In the data rows, 50 means zero.
Some points, one per row:
65 65 71 68 58 48 54 58 70 55 52 77 73 30 44 35 51 24 58 39 59 90 61 48 41 42 62 47
50 49 64 86 51 65 39 39 57 44 35 62 59 40 24 32 40 29 76 42 61 57 38 45 42 62 25 48
36 68 56 27 44 39 52 46 43 63 73 32 62 67 25 39 56 43 39 45 57 48 63 52 63 58 61 34
57 56 65 40 63 64 87 47 55 51 64 61 74 40 50 39 52 25 51 54 44 99 59 49 64 69 63 30
69 45 68 72 64 42 44 61 61 42 48 53 63 38 15 37 38 24 76 21 41 76 48 58 31 42 52 57
79 63 47 67 59 52 38 43 59 65 29 43 46 39 37 43 28 52 60 51 42 25 26 57 39 51 61 45
60 59 51 70 46 57 46 45 64 40 27 71 64 28 33 39 54 36 53 39 64 90 45 50 43 40 26 50
50 27 66 62 38 59 51 55 61 40 49 52 45 50 55 59 53 57 57 40 63 56 39 44 37 50 41 43
52 46 64 48 58 44 65 60 77 54 55 73 77 44 44 24 52 30 50 39 58 86 67 45 47 51 65 46
69 69 40 48 59 48 50 35 59 60 32 55 53 38 40 48 40 51 49 65 44 34 37 58 39 63 67 60
60 60 63 34 58 56 91 63 59 52 63 59 81 38 47 34 69 28 53 61 40 99 66 56 54 66 63 40
62 58 43 60 42 40 19 55 50 55 36 44 57 51 17 36 43 53 55 34 49 29 33 61 31 53 32 60
53 41 72 69 58 56 54 63 57 36 59 65 58 36 42 43 58 33 62 31 50 82 57 54 34 45 55 53
11 34 47 21 39 38 37 56 29 63 66 23 27 70 76 54 56 70 41 61 42 18 55 46 56 52 44 48
67 58 62 13 56 44 60 59 53 71 50 36 78 51 51 32 57 45 42 63 46 57 50 65 63 53 69 46
34 60 48 0 46 32 65 59 28 71 78 29 56 71 58 53 63 44 33 52 50 46 65 61 66 57 65 42
44 51 41 29 37 46 52 66 55 47 53 69 59 46 88 59 66 67 28 84 46 56 70 50 73 36 71 46
34 46 42 6 36 46 65 51 30 77 70 19 45 72 63 45 66 42 30 51 52 48 62 40 65 59 67 40
68 48 29 55 53 38 21 55 57 51 32 60 48 59 41 39 42 47 53 33 59 48 24 46 41 40 39 73
36 58 42 0 42 38 63 56 30 79 69 26 53 69 59 64 67 44 38 51 51 48 68 56 67 57 63 33
58 54 67 49 56 66 93 62 52 51 72 62 75 47 56 38 61 18 52 54 49 99 61 64 60 55 63 30
55 77 50 3 51 39 58 46 43 86 55 23 74 57 27 26 54 42 48 46 50 26 55 68 55 66 57 37
77 84 46 55 46 49 41 44 54 64 30 52 75 40 20 19 46 22 58 34 76 54 31 56 50 62 39 49
35 53 40 37 48 36 49 50 41 58 71 24 31 68 37 58 38 53 57 45 45 21 45 51 50 65 58 51
26 34 45 69 34 61 32 33 31 34 62 40 11 69 52 65 45 71 58 57 27 12 58 46 60 45 22 54
84 87 45 56 42 53 47 63 60 62 33 66 82 34 26 22 52 22 63 37 69 64 41 45 47 62 43 47
28 20 57 49 50 54 50 71 54 44 61 61 32 72 99 82 71 69 44 58 48 70 46 42 51 32 56 65
54 47 60 87 53 70 52 50 62 46 38 65 50 45 42 37 52 37 63 41 48 65 43 36 41 59 26 47
36 53 56 32 43 47 48 56 36 56 83 42 39 67 65 54 58 43 42 52 48 51 71 45 61 52 54 42
59 77 32 44 41 43 37 32 41 60 32 33 51 39 28 35 40 45 42 65 49 8 42 44 51 60 50 53
29 43 46 87 46 65 29 30 29 33 40 29 5 56 27 54 19 64 59 44 22 5 29 33 36 42 22 60
20 7 55 41 44 53 64 62 51 40 55 72 38 57 93 74 69 74 37 52 63 77 63 44 57 30 53 45
60 43 67 49 59 62 62 70 58 41 59 72 66 45 82 54 58 60 44 66 63 78 55 55 66 37 53 35
48 25 68 53 51 64 67 55 66 32 51 81 62 34 83 62 55 58 43 71 57 87 56 55 60 44 62 42
62 48 54 92 61 49 15 47 67 24 24 49 31 45 32 56 31 45 71 39 34 39 34 48 30 30 47 67
63 71 46 37 62 37 35 40 51 56 49 28 58 44 22 31 37 34 55 36 40 20 50 57 46 52 75 53
36 41 56 55 42 47 37 48 51 44 64 47 35 55 58 61 50 58 58 54 40 37 61 56 56 55 45 50
32 34 61 95 48 74 49 35 40 28 69 35 25 59 44 66 40 40 62 31 39 56 42 51 44 51 40 44
68 72 30 0 37 45 58 63 45 86 42 54 81 53 74 48 62 59 21 78 65 41 63 60 65 53 80 41
39 62 52 7 41 38 65 59 36 76 74 25 62 75 58 51 57 44 39 56 43 57 58 51 65 57 57 41
37 66 40 28 43 29 32 49 34 70 69 22 30 55 28 47 45 51 39 40 45 13 53 61 48 61 55 50
40 48 59 67 61 48 37 38 44 50 41 26 19 43 33 47 29 61 70 54 27 1 29 54 17 59 46 56
58 58 48 25 46 42 60 74 67 63 58 73 81 55 75 41 78 41 38 61 69 81 69 62 61 41 53 50
38 52 67 50 52 42 36 55 47 62 43 44 41 50 40 45 33 56 60 55 31 23 51 55 48 51 56 41
84 66 58 64 55 46 43 61 63 46 38 65 81 40 38 29 58 41 53 48 69 82 48 56 49 48 56 55
59 43 49 46 54 51 49 40 58 49 36 48 41 49 64 58 44 61 52 55 47 34 32 54 43 46 64 54
60 75 24 31 39 41 42 29 35 60 32 30 50 44 26 35 42 45 45 58 62 19 45 56 48 56 45 64
72 45 41 79 60 68 63 36 50 37 41 52 36 49 44 57 29 42 46 68 30 38 44 43 45 48 64 50
43 49 54 65 65 29 32 42 47 57 40 22 24 46 23 53 13 69 61 32 28 0 38 58 35 56 57 63
57 72 47 23 44 44 57 51 54 58 56 54 88 31 23 35 63 46 44 42 80 51 67 55 62 70 43 35
42 35 62 78 51 61 55 55 38 33 74 46 44 56 39 65 51 47 60 38 41 66 49 47 47 48 47 45
44 30 57 20 43 52 83 71 62 42 56 87 73 50 98 55 82 59 17 77 83 99 84 53 69 33 60 34
71 54 61 73 47 68 53 50 66 42 32 73 57 35 37 32 49 39 52 52 62 77 48 49 47 47 20 52
27 21 53 93 63 69 46 48 40 10 72 45 24 66 36 67 49 43 63 33 38 68 55 40 47 35 33 50
39 41 63 89 63 59 59 41 39 23 51 55 35 37 32 63 38 53 75 28 36 33 61 56 37 54 27 51
63 59 47 82 56 63 69 42 51 16 43 67 56 38 45 53 48 54 41 53 54 81 55 49 48 39 42 59
41 58 53 56 56 62 67 39 53 52 52 41 51 54 24 43 30 45 61 38 36 42 48 52 37 69 45 40
57 48 33 27 36 47 50 73 63 65 49 57 66 66 67 48 68 51 42 46 65 75 56 52 69 45 53 56
57 23 63 61 48 57 61 62 67 37 54 77 58 33 78 53 61 62 42 54 69 91 60 51 49 42 45 46
81 68 41 41 51 38 47 54 53 64 32 50 65 28 44 40 42 50 38 60 51 24 42 66 46 56 66 40
65 70 33 7 52 38 58 52 62 60 44 54 75 48 57 39 56 52 24 71 53 49 53 49 62 49 79 44
63 76 51 44 46 36 44 45 52 55 44 44 69 42 23 40 47 47 53 30 73 46 55 58 47 60 46 40
38 34 54 83 48 57 39 37 37 31 57 43 31 58 24 59 39 43 72 30 38 47 48 44 38 49 29 64
58 67 51 35 62 33 40 49 51 63 57 35 48 51 32 36 32 38 55 51 45 25 49 55 46 62 67 55
48 67 37 29 36 45 50 59 46 71 52 34 49 63 54 48 66 60 39 54 65 46 49 48 67 43 47 58
79 63 40 48 43 29 26 53 65 54 31 49 59 47 44 48 43 53 41 54 59 37 45 57 47 41 46 62
65 63 70 52 49 42 57 58 79 46 57 71 71 31 32 35 53 30 54 43 65 85 61 48 37 42 63 57
67 65 61 31 54 57 88 64 48 55 62 64 91 42 51 32 65 28 44 57 58 95 65 60 63 55 66 30
32 26 33 32 46 56 54 47 40 40 49 46 22 61 92 81 53 75 33 76 41 31 55 44 64 38 58 61
61 63 37 35 47 41 51 58 59 56 45 65 69 53 72 56 71 52 30 51 80 64 56 52 56 48 56 57
54 65 43 84 59 52 35 35 44 22 36 43 39 45 15 50 32 46 64 24 61 30 39 51 36 43 36 58
49 57 60 44 62 55 78 48 48 60 54 47 55 47 43 38 50 40 60 36 44 54 57 54 52 62 55 47
65 78 30 59 50 24 1 43 58 63 21 42 44 44 19 46 33 71 56 41 53 0 31 56 33 44 51 73
35 62 45 28 36 39 64 50 48 60 62 55 84 41 40 47 71 50 47 40 80 72 67 53 72 61 44 29
48 59 55 42 63 46 77 43 47 56 59 46 47 49 55 43 43 37 60 46 44 57 48 58 46 60 54 44
55 47 53 84 67 59 47 37 58 31 47 47 30 52 47 56 28 41 68 57 20 46 38 45 41 45 66 55
72 68 51 32 48 40 53 60 57 59 43 79 83 55 60 34 76 26 42 54 78 96 57 51 62 54 61 46
52 81 44 9 49 35 45 51 40 93 42 24 80 53 11 23 48 38 50 27 56 27 52 66 44 67 51 36
70 63 39 52 62 51 33 31 60 53 38 52 51 32 40 39 38 50 67 62 54 29 29 60 44 55 64 52
69 53 64 48 54 66 77 56 42 49 59 61 78 39 39 39 52 27 50 56 54 88 61 44 50 61 60 44
53 36 44 85 61 64 59 26 37 28 34 58 24 46 56 66 37 55 41 64 30 35 46 46 41 37 55 61
66 68 50 49 49 44 48 43 50 59 46 37 42 45 35 34 43 43 64 68 30 19 50 54 43 56 61 57
48 62 41 94 54 54 28 30 49 33 29 44 32 36 13 54 21 47 78 21 50 25 35 52 42 37 35 73
22 33 42 85 47 49 39 37 31 41 42 33 9 59 59 66 40 77 56 50 43 17 41 44 43 44 36 54
25 36 42 82 42 52 21 30 32 36 54 32 7 63 46 58 35 56 63 47 28 14 30 36 47 44 19 57
12 16 49 17 46 55 65 60 28 54 71 23 20 80 89 86 56 76 41 45 33 45 51 40 55 54 42 50
55 56 74 61 59 63 82 41 57 30 59 77 57 26 54 44 43 46 53 54 45 76 73 45 50 54 57 40
64 63 49 52 63 50 72 53 46 57 54 44 58 47 31 40 51 29 56 30 50 68 59 50 50 50 52 42
56 69 29 0 36 30 41 70 57 66 41 56 86 57 63 52 83 63 19 60 80 53 61 52 64 46 62 42
48 23 52 55 51 40 36 51 62 49 46 51 19 42 54 63 31 71 49 41 46 25 51 64 31 27 63 58
43 35 43 73 56 56 51 50 50 24 35 56 27 53 63 71 52 55 50 54 53 67 48 33 52 36 34 69
64 69 36 14 39 24 48 62 58 70 43 62 83 52 51 40 70 54 29 62 80 64 57 52 58 50 58 51
61 70 43 48 48 39 37 58 67 44 47 61 61 42 49 52 51 54 49 50 63 54 48 50 54 40 54 53
57 51 39 48 44 56 43 35 68 58 26 50 41 46 48 50 35 50 54 62 42 25 30 56 48 47 62 49
41 40 23 34 40 29 27 48 34 62 45 45 26 77 67 75 50 82 32 45 50 26 39 42 45 40 41 69
38 39 67 72 51 61 58 57 58 34 70 45 35 61 34 67 42 40 61 33 44 66 63 54 52 42 48 37
60 67 38 74 58 51 26 22 46 42 23 33 26 52 10 47 22 48 62 37 53 18 24 44 38 46 37 64
43 70 39 53 46 44 44 55 35 64 61 34 52 55 21 44 48 36 60 39 51 34 50 56 57 58 47 49
38 17 67 60 50 68 52 65 69 34 59 67 45 43 97 68 57 66 51 66 63 77 52 49 43 39 51 49
54 42 38 39 51 50 66 67 57 41 49 76 71 43 84 64 82 58 22 61 68 91 68 45 62 34 51 46
70 67 41 62 45 42 35 58 65 57 41 59 75 43 26 29 62 42 67 37 57 62 40 55 51 58 35 55
57 37 81 70 61 77 91 54 59 20 60 80 57 28 61 48 57 36 49 65 42 84 84 49 49 44 66 37
42 28 43 26 44 46 52 76 46 51 64 60 45 63 77 64 69 66 37 64 60 64 58 46 60 41 62 57
58 74 56 65 42 56 42 47 55 53 44 57 62 38 22 21 46 35 62 46 53 54 40 43 48 66 25 46
57 66 29 0 39 24 53 56 49 87 49 50 82 55 79 51 63 64 14 81 56 33 62 60 77 51 77 31
64 72 40 4 56 40 65 58 45 81 45 41 78 46 35 28 53 33 37 48 51 43 47 63 50 70 75 42
38 42 50 81 56 56 33 41 40 24 66 33 20 53 15 55 36 52 59 22 41 31 38 52 51 53 38 55
46 66 30 23 38 45 38 52 37 54 58 36 64 68 50 50 61 65 32 56 53 30 51 48 60 55 46 50
51 22 52 54 48 58 56 61 66 29 47 82 54 35 73 58 55 56 44 52 63 94 56 45 43 33 42 61
54 30 71 59 60 68 67 57 68 42 61 84 64 37 77 65 61 53 41 65 53 97 52 55 63 43 68 37
62 64 65 41 59 59 76 55 46 47 62 50 70 43 43 36 55 26 49 45 46 84 54 59 52 50 54 40
49 57 46 11 49 56 86 50 40 61 56 43 57 61 74 63 60 46 30 66 36 55 66 54 61 58 67 41
32 44 39 95 49 61 24 14 38 26 47 24 0 53 21 54 24 55 73 43 22 0 18 34 33 49 22 64
40 51 40 20 34 55 63 50 32 58 63 38 35 56 87 52 57 64 35 94 49 27 69 41 71 56 57 45
47 57 22 61 37 53 17 31 30 53 23 11 13 58 28 38 29 56 71 34 50 0 26 50 39 58 20 68
9 42 43 19 38 44 35 46 34 71 69 36 37 72 67 56 48 75 43 65 46 17 56 40 58 56 55 45
41 28 80 90 59 64 52 44 62 41 56 57 30 58 46 54 35 30 72 15 28 75 30 37 33 49 57 62
20 35 41 80 50 56 30 24 24 38 50 26 0 66 38 65 39 72 65 48 30 12 33 38 48 45 32 64
33 43 35 32 49 63 59 41 27 50 46 50 31 70 88 74 62 67 31 76 30 35 50 44 66 41 62 49
57 43 69 72 61 44 37 44 60 43 52 47 52 44 19 34 35 33 78 24 45 63 49 65 20 58 46 63
43 48 62 53 63 49 35 48 53 58 46 35 47 55 49 46 43 56 57 45 32 24 48 60 41 57 52 46
Here are 24 more points, each followed by its number:
38 57 47 30 48 47 50 45 42 47 56 32 37 64 69 58 57 54 28 70 49 29 61 46 63 51 59 52 0
58 48 73 41 64 59 80 57 49 52 59 56 78 45 47 28 55 24 48 48 43 92 66 55 57 64 55 41 1
17 26 41 35 31 67 47 52 26 61 59 41 19 80 86 69 57 79 37 77 60 33 52 39 76 43 35 42 2
62 84 43 0 47 46 70 55 48 94 53 32 69 53 29 31 54 26 47 37 57 41 59 51 59 61 72 30 3
75 75 49 18 62 52 65 59 63 79 44 46 77 42 49 28 48 41 50 55 43 56 54 65 59 53 75 37 4
23 29 43 77 38 59 38 33 30 28 51 41 0 61 57 63 40 65 55 56 39 25 49 41 57 43 32 53 5
56 75 52 0 55 33 70 52 42 90 60 38 76 43 44 29 57 39 39 54 55 51 61 72 62 74 65 41 6
62 80 28 39 39 46 34 36 31 59 26 27 50 41 32 51 37 51 38 48 55 11 44 40 47 60 40 48 7
28 51 35 73 45 54 16 22 26 51 40 20 1 55 23 60 31 66 58 30 41 0 17 26 31 52 22 56 8
33 39 69 51 53 59 86 41 47 38 53 69 47 43 73 61 48 49 44 55 51 66 76 39 47 51 51 33 9
47 59 50 43 65 33 36 39 44 61 44 36 27 39 18 51 20 59 60 38 36 0 52 60 36 62 61 62 10
41 44 33 21 54 57 69 40 35 46 62 52 40 70 82 71 52 52 29 78 38 44 63 45 63 43 77 45 11
49 50 70 62 61 67 91 57 57 28 61 75 54 24 57 48 55 47 51 70 42 89 71 62 49 48 60 47 12
36 49 32 28 37 40 28 50 44 57 50 44 48 56 53 70 55 82 41 44 66 20 47 56 53 41 37 53 13
46 52 61 76 45 55 56 43 45 29 75 32 34 55 36 54 46 49 50 37 45 55 53 48 48 53 43 43 14
64 67 56 16 45 44 62 54 57 73 42 52 73 48 41 34 58 50 33 59 57 48 55 58 63 56 72 45 15
55 38 59 36 48 58 89 78 68 33 64 96 95 35 95 63 96 54 18 86 80 99 88 53 69 35 45 40 16
40 50 51 62 43 50 48 54 42 36 68 35 38 58 31 63 47 43 54 36 43 54 52 51 54 50 40 42 17
28 57 57 32 44 42 58 63 49 46 69 65 82 47 57 54 74 45 42 56 84 70 77 53 67 51 36 40 18
68 56 45 59 56 37 40 68 62 54 35 66 79 50 48 31 51 51 54 49 63 72 35 48 51 51 40 65 19
71 76 45 16 63 48 65 52 56 71 36 55 73 54 53 34 46 31 39 58 53 50 42 62 57 62 70 40 20
39 20 59 24 27 65 79 68 46 43 73 76 68 49 99 68 70 59 33 82 65 99 76 52 66 45 40 52 21
65 69 35 79 47 49 24 38 40 38 30 32 39 41 0 47 26 47 69 24 46 8 19 53 27 49 29 73 22
52 35 42 72 53 57 59 55 45 24 47 60 39 52 65 66 57 50 41 49 55 57 49 47 45 31 34 60 23
Which of these numbered points is nearest to each point below, ignoring the 3 directions in which the first points spread most? Its number follows each.
11 31 32 32 27 59 40 45 19 55 66 36 12 82 85 67 53 73 32 71 51 25 45 32 67 52 26 50 > 2
58 36 52 99 64 63 48 43 60 25 27 65 40 50 45 43 43 43 61 38 46 66 42 48 33 45 40 61 > 23
0 20 54 50 55 55 50 44 27 34 62 55 24 57 74 89 60 81 36 57 41 35 60 45 44 38 34 47 > 18
24 33 47 71 33 65 25 32 38 52 41 28 19 64 54 58 43 63 61 55 43 22 31 38 51 63 19 61 > 2
56 39 59 85 69 63 49 47 60 39 49 54 33 51 47 51 45 42 74 36 28 70 39 59 44 42 51 60 > 4
56 63 46 73 60 43 15 37 39 47 50 16 26 56 0 56 20 44 71 2 41 9 28 46 22 51 37 54 > 17
66 64 47 14 64 48 68 56 55 76 41 40 76 47 42 26 49 43 52 52 55 51 57 66 55 61 71 51 > 4
36 40 53 0 35 28 45 59 35 81 74 21 52 78 50 50 70 54 44 32 63 27 58 60 70 55 58 37 > 17
50 41 58 61 53 52 58 56 67 33 53 71 67 45 68 55 75 51 43 72 68 94 57 48 59 40 43 57 > 16
51 88 43 7 47 34 59 56 45 82 49 19 76 40 20 29 47 31 47 29 55 19 47 53 50 64 61 35 > 3
34 49 62 90 57 61 51 34 45 24 45 55 35 34 28 66 45 56 81 27 49 47 60 53 36 57 22 52 > 18
51 44 68 54 46 69 67 61 69 42 66 74 67 43 75 56 56 67 45 66 59 84 63 54 64 51 59 41 > 15
23 4 50 54 37 75 53 62 35 38 59 60 38 76 99 68 84 59 37 73 43 98 56 36 75 40 26 47 > 2
47 48 51 18 47 53 81 52 45 55 65 48 52 66 78 67 52 48 26 73 38 64 67 45 69 48 79 44 > 11
30 40 30 39 47 47 59 39 26 51 45 44 17 65 90 79 56 76 37 72 42 32 52 49 52 39 43 55 > 23
37 53 30 65 45 52 14 31 27 58 27 13 17 66 23 54 34 62 55 30 36 0 28 32 29 56 29 53 > 8
49 47 67 61 63 63 86 49 51 29 51 80 66 15 53 49 51 47 51 69 31 78 86 47 55 52 57 39 > 12
81 66 53 52 55 45 49 69 72 48 46 75 94 34 48 23 59 36 49 49 69 95 51 49 57 50 53 50 > 19
38 38 60 87 45 68 64 48 44 20 77 45 37 52 40 62 44 45 61 35 41 72 59 48 43 47 37 48 > 14
69 80 55 8 51 44 58 59 53 79 50 30 67 60 38 32 50 36 37 35 52 42 54 51 66 64 66 37 > 3
45 70 43 29 66 31 28 35 56 61 30 23 20 47 20 41 19 66 55 34 38 0 36 57 35 61 66 51 > 10
53 21 76 54 44 61 64 65 77 35 65 75 58 39 86 54 60 63 44 61 57 92 60 53 61 47 56 39 > 15
63 39 49 80 59 62 51 44 59 41 43 49 33 39 52 52 45 45 76 39 23 57 34 53 50 49 57 66 > 4
35 66 29 27 34 34 18 56 44 63 57 28 41 68 54 66 64 83 40 42 72 9 35 47 63 55 31 49 > 13
50 57 63 51 62 29 34 36 46 64 35 21 21 48 21 40 15 59 68 44 28 0 38 54 30 64 54 57 > 10
10 2 46 58 40 77 59 62 36 38 61 72 40 87 99 77 80 69 39 63 47 97 51 29 75 39 27 51 > 2
43 55 60 41 54 51 63 45 42 68 54 45 52 42 43 46 44 47 58 41 43 50 54 62 41 54 60 44 > 6
37 55 48 33 33 41 49 49 42 62 70 31 39 64 33 60 51 49 41 52 37 36 61 45 57 49 52 45 > 17
54 56 61 48 61 62 84 51 66 53 58 48 79 38 35 37 49 28 53 44 48 82 64 48 52 58 68 33 > 3
43 44 45 48 36 60 78 56 53 36 68 83 70 53 80 64 73 44 40 59 82 98 75 58 75 43 59 34 > 5
62 32 80 69 53 58 71 56 75 30 60 76 68 32 55 42 52 47 52 50 67 91 59 49 41 50 69 55 > 15
54 30 68 58 52 69 63 57 68 44 59 69 57 37 76 48 67 59 52 77 57 77 58 57 62 51 62 44 > 15
52 51 69 74 63 64 90 54 48 36 57 78 57 31 44 47 41 36 50 64 42 81 86 52 49 40 68 32 > 12
75 78 35 51 60 43 33 38 62 65 28 35 51 32 35 45 29 55 61 52 37 21 30 65 42 54 65 59 > 4
33 70 20 18 40 32 30 54 41 70 46 39 45 64 38 63 56 83 37 40 75 4 38 50 53 51 41 59 > 13
46 52 60 27 61 63 86 62 44 49 61 66 86 52 48 37 63 25 45 48 42 99 76 57 54 54 61 36 > 1
33 29 70 34 44 60 82 61 41 43 99 53 57 75 86 66 80 40 43 69 51 97 80 48 76 48 55 38 > 14
51 76 42 65 57 43 26 35 47 57 40 24 23 42 27 44 17 51 56 54 36 0 43 56 39 51 59 57 > 0
Here are 24 other points, each followed by its number:
59 41 55 77 66 53 48 43 55 34 35 43 34 47 48 57 33 45 61 58 24 49 36 52 35 53 61 54 0
31 40 49 26 39 52 70 69 39 51 89 54 56 63 75 64 71 51 32 67 57 73 76 45 75 56 58 37 1
48 40 29 43 42 37 31 58 43 63 39 50 38 68 62 76 56 82 36 41 64 32 48 50 44 28 41 79 2
66 74 48 1 52 38 67 54 41 85 51 43 77 50 36 32 55 35 36 49 52 52 53 61 52 67 73 34 3
41 51 65 59 46 43 40 53 53 47 60 41 32 58 56 57 49 57 52 56 43 36 46 46 54 49 56 48 4
54 60 58 65 44 54 45 47 48 49 56 29 44 62 20 41 49 35 57 35 48 31 48 51 49 60 48 46 5
28 38 55 42 36 64 61 65 62 27 70 94 68 39 88 69 63 56 44 72 79 99 83 52 69 47 46 34 6
56 82 43 52 54 38 20 30 44 58 43 28 26 46 25 46 26 43 53 53 32 0 47 56 41 53 62 59 7
58 81 21 57 48 33 19 35 41 59 34 38 50 50 31 59 49 57 50 38 56 13 37 43 49 51 31 61 8
45 38 51 29 40 60 85 73 54 43 63 89 89 44 93 54 82 45 22 79 71 99 81 51 62 36 53 49 9
36 48 47 66 50 49 32 35 32 38 61 26 20 60 28 60 39 46 76 24 37 28 39 38 43 51 32 47 10
90 72 50 49 56 50 36 58 66 72 39 67 99 34 14 10 58 24 47 42 80 84 40 50 55 54 45 48 11
47 68 29 38 45 31 24 45 41 49 31 29 45 58 30 56 45 65 45 47 64 17 32 58 50 48 31 65 12
50 76 50 48 50 33 44 45 38 62 70 24 45 59 29 46 42 50 49 43 54 23 50 41 54 59 65 36 13
57 46 46 29 42 52 63 53 60 51 55 68 80 48 75 54 66 55 27 64 69 64 63 48 57 47 53 47 14
60 77 40 51 54 40 32 25 44 61 39 23 26 53 32 43 9 42 60 67 34 0 48 43 45 63 68 59 15
13 40 45 18 34 45 44 58 30 64 73 36 24 75 87 66 62 85 32 69 51 17 63 50 73 50 41 43 16
51 62 63 45 61 56 64 47 58 64 52 50 64 48 35 42 39 40 55 47 42 51 50 64 44 62 52 46 17
67 39 50 83 51 70 58 48 54 34 42 77 61 25 50 50 57 48 54 50 56 77 48 55 56 40 36 52 18
46 72 44 41 65 29 34 39 36 65 39 26 41 29 17 43 23 67 58 42 32 0 55 69 34 61 55 61 19
60 98 22 42 44 36 31 14 50 77 33 29 38 43 22 39 25 54 49 54 42 0 49 56 53 59 60 58 20
53 25 68 99 75 62 43 54 62 11 53 55 15 46 43 56 24 40 77 41 7 66 51 44 22 30 61 64 21
76 57 47 63 54 48 26 62 61 45 32 69 59 50 38 41 55 53 52 28 55 67 39 52 39 51 51 59 22
52 26 54 86 62 51 45 54 51 30 44 60 38 47 62 53 44 43 56 41 39 63 48 45 44 36 59 62 23
The same question for these:
60 47 60 82 57 54 35 62 64 39 41 69 64 55 44 45 53 48 54 39 52 85 39 58 38 44 43 62 > 22
66 51 77 56 46 53 71 62 73 39 58 74 67 32 53 34 52 29 65 46 57 92 60 56 47 48 62 50 > 4
39 23 56 75 53 50 53 49 51 17 45 69 44 56 69 75 63 67 36 47 62 75 46 43 43 29 38 60 > 12
63 57 55 98 68 48 43 56 64 32 54 60 46 40 26 50 41 42 61 33 23 51 51 48 29 41 65 57 > 21
66 46 72 57 58 42 49 68 65 44 61 70 76 39 50 35 51 38 54 52 50 83 55 50 45 57 56 49 > 4
63 83 35 77 54 44 21 20 57 45 22 37 37 32 0 42 22 48 71 28 58 5 29 50 28 58 35 70 > 14
52 28 73 99 79 67 56 40 70 16 51 63 17 51 56 68 30 32 72 45 11 57 47 42 37 35 69 52 > 21
54 68 42 60 36 45 26 44 41 52 42 39 45 70 48 56 44 50 55 45 63 31 38 46 49 62 28 51 > 8
66 45 77 61 60 55 61 63 79 46 64 79 72 31 48 39 50 31 57 43 59 92 66 53 36 46 62 47 > 4
33 49 48 0 39 40 51 56 37 82 74 24 56 63 62 61 67 44 43 56 52 39 58 36 66 62 63 34 > 10
63 57 43 82 53 57 66 50 53 27 44 68 54 42 49 64 49 40 40 64 45 68 56 44 53 46 42 55 > 9
31 32 59 68 41 84 76 57 33 29 60 66 45 60 92 72 79 52 33 73 53 82 68 32 70 32 39 46 > 9
63 80 30 47 55 26 30 32 43 59 43 29 26 49 18 41 29 42 58 54 34 0 52 54 39 54 81 55 > 7
17 23 40 38 32 56 38 44 30 59 60 34 17 87 99 69 66 87 30 71 45 36 49 33 67 39 26 53 > 11
42 3 56 58 49 61 63 62 50 42 49 66 40 41 82 75 65 70 42 51 46 78 50 49 49 41 47 47 > 18
67 55 28 29 38 45 45 63 58 64 44 57 76 63 57 34 69 47 32 49 75 77 47 55 68 47 48 48 > 11
55 41 62 81 62 46 42 52 56 35 40 52 40 44 49 48 48 40 53 34 26 56 43 46 37 44 68 69 > 23
27 16 41 13 38 43 62 63 40 49 59 64 47 65 97 69 72 75 23 67 77 76 72 50 54 30 54 57 > 12
43 33 50 60 42 60 66 64 65 25 66 96 56 54 93 70 72 65 42 68 83 99 78 45 69 38 43 38 > 6
47 23 59 87 60 68 41 55 49 36 44 64 33 50 60 54 51 37 65 48 33 86 22 39 47 44 35 49 > 11
42 51 41 1 44 52 83 53 37 58 60 43 56 64 66 51 57 43 29 64 45 58 60 54 66 54 75 45 > 3
32 53 40 24 44 50 53 49 48 56 52 63 51 52 82 64 58 71 37 82 47 42 73 45 69 41 69 48 > 20
32 49 52 55 43 57 46 52 50 48 67 42 36 58 48 52 49 49 48 54 44 48 43 45 60 61 41 46 > 1
54 75 35 51 64 42 29 40 41 60 42 34 37 48 27 39 27 39 57 51 38 0 44 51 39 61 65 55 > 7
64 51 46 39 35 46 45 61 58 54 53 61 77 53 61 33 66 53 37 50 66 78 49 50 60 48 46 56 > 11
71 48 68 74 58 54 54 52 66 38 50 61 58 28 21 34 38 32 72 15 46 75 40 56 25 59 51 57 > 3
42 44 34 35 44 46 55 57 42 57 64 54 45 54 88 68 68 66 21 95 40 32 73 45 66 45 67 47 > 7
48 44 57 39 68 61 68 49 54 54 49 45 59 54 44 37 42 52 54 48 43 49 53 59 50 65 53 39 > 17
62 97 27 43 55 41 29 28 34 66 33 24 37 37 28 41 21 38 45 55 43 0 43 58 45 49 69 51 > 7
26 45 39 18 42 47 53 48 35 51 58 45 43 59 78 61 45 52 24 83 43 31 70 43 57 40 69 45 > 7
65 72 46 0 47 35 79 39 48 82 48 31 72 39 38 24 56 42 47 44 58 47 51 61 55 68 64 37 > 3
34 27 53 63 51 62 65 69 63 28 64 90 74 51 95 74 76 59 52 78 66 99 72 49 74 39 55 38 > 6
30 10 57 51 49 48 46 56 43 47 57 56 25 67 94 73 61 72 46 53 36 60 48 39 56 34 53 66 > 23
57 41 50 52 61 53 46 39 57 48 33 37 43 45 58 49 42 55 58 64 38 28 31 53 46 38 59 49 > 0
24 40 30 11 36 34 39 59 31 68 66 31 31 68 68 53 52 73 42 52 51 15 59 55 65 45 50 57 > 16
61 67 40 0 42 47 65 58 54 80 51 57 79 51 70 42 54 55 32 86 57 46 65 61 70 54 80 41 > 15
59 81 39 46 55 21 26 39 42 60 45 18 36 42 10 34 21 56 56 48 34 0 48 63 40 50 68 61 > 7
9 29 49 29 36 51 36 61 25 64 67 38 18 79 92 61 66 82 40 71 34 26 52 43 64 51 38 39 > 16
